(in the rows, 128 means zero)
One turn sends every row of this set to another row. A few are shown first. Where does it send the rows asked after them?
z_108: [117 106 107 135 138 110  96 112 104 133 142 115 141 113 136 172 128 113
 127 104 102 106 150 134 100 146 111 158 137]
z_910: [106 119 111 114 156 114 134 119 118 135 145 115 119 112 144 139 119  88
 144 131  94 127 132 125 107 143 128 162 132]
z_198: [137 144 132 116 128  88 102 104 130 130 131 102 131 134 133 158 146 110
 137 110  96 117 138 148 127 115 151 170 145]
z_519: [128 134 134 142 133 118 116 106 121 119 133 111 159 131 132 179 179 111
 123 103  91 109 152 124 124 106 112 159 133]
z_55: [116 138 114 133 148 141 148 114 143 123 149 122 136 111 118 154 179 119
 131 105 106 131 147 128 130 115 105 167 122]
z_813: [115 109 100 131 144 112  96 117 104 138 149 116 137 118 134 164 135 111
 138 117  98 118 144 132  89 133 102 161 130]
z_926: [118 139 103 122 149 134 146 105 135 135 143 131 119 122 122 145 174 137
 125 118  99 136 150 125 125 115 109 172 134]
z_959: [104 115  97 123 138 130 114 119 126 127 127 130 127 123 128 162 128 105
 146 104  95 117 129 123 120 149  96 160 115]
z_321: [118 125 128 111 144 103 143 109 143 116 142 111 111 120 132 142 137 124
 130 118 113 127 138 128 158 114 142 138 135]
z_261: [121 137 123 109 155 123 148 117 158 105 133 103 106 128 134 162 151 124
 124 111 104 133 143 136 140 124 138 157 140]
z_343: [121 129 115 136 154 122 147  99 136 108 137 124 117 123 117 160 184 133
 120 111 100 131 147 134 120 114 107 171 132]
z_82: [124 133 123 149 131 116 109  99 116 117 122 124 158 123 127 173 177 114
 127 103 100 112 151 125 122 114 110 173 121]
z_987: [118 105 113 139 146 107 100 123 106 125 146 128 131 129 138 171 122 123
 124 113 102 104 142 123 116 139 100 163 130]
z_820: [118 106 114 122 143  94 126 113 112 127 143 107 133 113 149 147 111 101
 120 125 100 103 149 130 111 148 133 155 142]
z_484: [134 135 139 126 134  87 101 113 130 115 133  99 148 120 139 168 141 107
 126 110 115 108 145 138 136 116 149 168 136]
z_721: [116 138 112 101 148 113 138 110 148 123 139 103 105 130 129 147 137 131
 135 121 111 128 144 135 143 112 146 153 143]
z_65: [118 115 112 120 145 100 116 117 103 133 142 104 138 122 149 149 111 103
 131 129  95 108 153 127  98 132 126 151 134]
z_563: [106 131 108 128 155 140 148 111 143 119 130 131 128 106 125 155 172 121
 128 111 112 131 148 114 134 115 108 174 121]
z_637: [112 132 122 110 155 116 153 112 153 110 141  99 119 115 124 148 143 113
 136 115 116 118 145 133 144 101 140 150 130]
z_280: [119 125 113 116 146 127 143 110 144 135 141 136 123 101 123 146 177 126
 124 107 104 140 141 118 136 115 102 162 129]
z_434: [122 109 120 118 148  79 125 111 106 128 143 121 134 111 137 143 115 104
 120 130 106 101 142 119 115 133 115 164 133]
z_209: [114 129 116 108 149 106 145 117 157 109 136 103 120 113 135 143 139 113
 128 126 122 121 143 128 149 117 145 161 130]
z_857: [136 146 135 129 141 102 121  89 113 117 126 112 148 117 116 172 174 120
 119  98 100 119 158 136 110 110 118 162 136]
z_705: [141 150 133 110 129  93 124 107 143 113 128  92 141 126 130 158 150 107
 126 105 100 122 145 150 127 128 146 159 137]
z_64: [106 124 112  98 150 108 136 112 123 135 124 126 129 100 128 143 115  87
 141 114 101 116 132 113 118 140 113 161 125]
z_879: [144 131 145 132 128  91 104 114 129 125 134 113 134 122 140 155 139 114
 131  96  97 115 140 150 136 116 147 165 132]
z_787: [138 129 142 125 138  87 115 117 142 116 142  96 139 121 136 161 151 100
 129 110 104 108 140 147 130 104 147 171 140]
z_331: [129 145 126 132 133 115 114  91 108 135 122 124 146 133 128 167 176 121
 127 107  83 118 154 124 114 108 116 168 139]
z_538: [131 125 125 133 126 117 113  99 121 129 112 127 150 122 131 166 172 121
 126  92  83 114 155 124 122 104 107 156 125]
z_403: [ 98 110 109 113 158 117 144 108 122 131 136 122 115  99 138 146 123  90
 135 120  99 122 134 119 115 149 125 160 138]
z_694: [ 92 111  97 121 153 129 121 108 111 131 137 121 119 121 130 160 138 100
 151 123  94 126 132 118 104 136 103 150 127]
z_839: [ 94 105  94 129 143 129 120 100 115 129 131 127 125 110 124 164 144 102
 143 107  97 119 135 124 106 148 100 156 128]

z_343 turns into z_261
z_198 turns into z_331
z_519 turns into z_55
Now these:
z_910 turns into z_65
z_820 turns into z_108
z_64 turns into z_434
z_321 turns into z_879
z_484 turns into z_82

